(in the rows, 128 means zero)
Rotation paths and how fast each direction turns (degrees each step):
Each turn is a multiple of 5 degrees from 10 to 175, or 0.
Each row of a path follows its step; steps can be skipped.
Rotation 1:
step 4: [130 130 122 131 136 120 133 123 127 120 133 132 126 125 123 118 135 128
 127 122 123 135 125 119 125 125 125 129 123 120 124 119 115 131 134 124
 129 129 125]
step 6: [127 131 127 119 129 132 123 124 135 135 117 129 133 120 132 121 120 129
 124 117 127 139 127 134 123 130 136 130 125 131 131 123 134 130 131 122
 125 136 127]
step 9: [125 121 124 121 115 128 129 128 127 133 133 132 133 132 134 126 136 132
 120 136 128 133 124 135 127 133 132 130 125 122 125 117 120 127 121 129
 127 124 137]
step 12: [132 126 131 135 133 126 133 135 127 138 130 126 129 125 125 114 138 132
 126 129 125 136 137 121 132 123 129 124 131 128 125 123 124 124 141 131
 129 122 130]
step 19: [128 121 129 120 132 134 126 128 127 129 128 127 132 128 131 126 124 136
 126 129 127 135 137 131 129 127 128 126 122 131 130 127 127 133 134 112
 123 122 110]
step 21: [126 135 127 126 125 125 125 133 125 133 132 120 133 134 126 114 138 124
 125 127 130 133 133 139 131 138 130 134 130 131 121 133 129 121 138 134
 129 127 128]
step 23: [127 128 131 119 135 144 124 129 125 126 130 137 125 122 127 131 133 125
 129 122 124 124 125 123 140 121 127 133 124 138 122 132 123 120 131 129
 128 130 129]
step 27: [130 115 118 122 136 131 129 128 124 129 125 126 128 117 135 125 132 130
 124 123 126 124 134 134 119 126 124 134 120 117 130 125 126 132 130 121
 129 120 129]
step 28: [126 127 139 137 127 140 133 128 121 134 126 130 132 133 122 124 129 133
 122 132 132 126 138 133 127 123 133 131 122 123 128 128 121 130 131 123
 131 135 115]
Speeds:
[128 129 127 126 129 127 131 129 128 129 126 125 129 130 128 124 127 124
 128 129 127 127 130 128 128 126 127 124 129 130 125 128 129 130 126 130
 127 129 129]
80
[127 131 127 128 128 127 128 126 127 124 130 129 128 125 127 132 127 126
 127 127 127 128 131 126 129 129 125 130 127 130 128 127 128 128 126 131
 127 127 126]
115
[128 128 126 126 128 131 128 127 124 128 127 131 133 128 131 129 126 127
 128 127 128 128 127 128 130 127 126 126 127 125 128 129 131 128 128 127
 129 128 128]
85
[128 125 130 130 132 129 128 126 129 127 128 126 126 129 130 128 131 128
 126 130 127 130 128 126 129 124 127 128 127 125 127 129 128 126 128 129
 130 128 124]
90
[125 128 130 131 128 129 129 125 129 125 128 132 128 127 129 128 127 127
 130 132 129 126 129 131 126 125 129 126 128 132 127 128 128 129 129 127
 127 129 128]
125
[126 128 123 127 130 127 129 124 130 128 129 128 129 130 130 125 127 130
 128 129 128 128 129 128 129 128 130 132 131 129 129 127 130 129 127 126
 127 128 128]
140
Rotation 2:
step 3: [124 130 132 125 128 133 131 134 125 121 129 123 133 128 133 129 123 131
 127 122 135 125 139 130 126 121 120 136 132 125 127 135 136 132 133 129
 122 139 131]
step 5: [126 136 131 128 125 132 130 135 131 125 122 125 127 134 125 130 132 134
 130 120 125 124 141 120 127 125 127 134 128 134 121 132 135 128 137 125
 121 123 133]
step 6: [126 132 126 132 125 130 127 123 129 120 128 129 129 128 124 135 128 123
 132 120 134 130 132 124 119 129 125 141 138 131 122 125 138 133 130 122
 125 126 126]
step 7: [121 138 131 129 128 127 134 127 130 124 122 122 132 122 124 136 131 127
 141 123 128 126 133 125 123 133 128 126 130 130 138 131 137 128 135 124
 126 126 137]
step 9: [121 130 125 129 124 133 131 130 129 123 127 124 139 114 128 127 126 128
 129 124 136 124 133 120 124 130 129 122 139 134 128 131 131 133 126 129
 119 124 130]
step 14: [125 130 130 134 127 135 134 127 136 118 130 116 123 127 124 137 127 126
 129 128 128 127 134 123 120 134 132 139 130 131 125 126 137 132 130 128
 124 128 127]
step 17: [129 135 134 135 121 139 133 125 133 127 121 127 136 120 124 128 132 130
 131 120 125 120 131 125 124 134 132 126 136 131 129 129 131 128 130 134
 120 123 128]
step 25: [127 135 131 133 121 131 129 129 129 125 119 137 137 126 125 133 133 129
 135 122 126 121 133 121 124 129 127 131 139 132 128 125 137 132 130 121
 125 125 125]
step 26: [118 138 129 130 120 128 126 123 132 125 132 120 132 118 124 130 132 129
 132 122 137 125 131 125 127 131 126 133 132 128 129 135 138 125 131 123
 126 121 129]
Speeds:
[127 129 129 128 127 129 126 130 126 128 129 128 131 125 127 128 128 127
 128 130 127 129 126 133 131 128 129 126 131 127 128 131 128 129 125 130
 126 126 129]
40
[127 127 132 128 127 127 128 132 127 127 128 127 125 129 127 131 126 129
 126 131 127 129 127 125 129 129 128 126 130 126 127 127 132 127 126 127
 129 130 128]
170
[126 130 128 127 127 128 128 129 130 132 128 129 126 130 129 129 129 131
 128 128 131 129 129 132 130 126 124 129 127 131 129 127 130 125 127 129
 128 126 127]
140
[127 125 129 128 129 126 129 130 127 127 128 130 128 128 126 130 127 132
 128 127 126 126 130 131 129 131 129 129 126 128 130 126 126 130 127 124
 129 125 130]
125
[130 131 127 128 128 128 127 128 125 127 127 126 129 130 126 125 127 131
 130 130 129 129 127 126 128 129 128 126 125 127 129 132 128 126 128 126
 131 124 128]
135
[128 130 128 129 130 127 127 127 128 127 131 131 128 132 126 132 127 125
 128 129 124 129 129 127 128 129 127 129 127 130 127 130 131 130 129 130
 126 125 128]
40
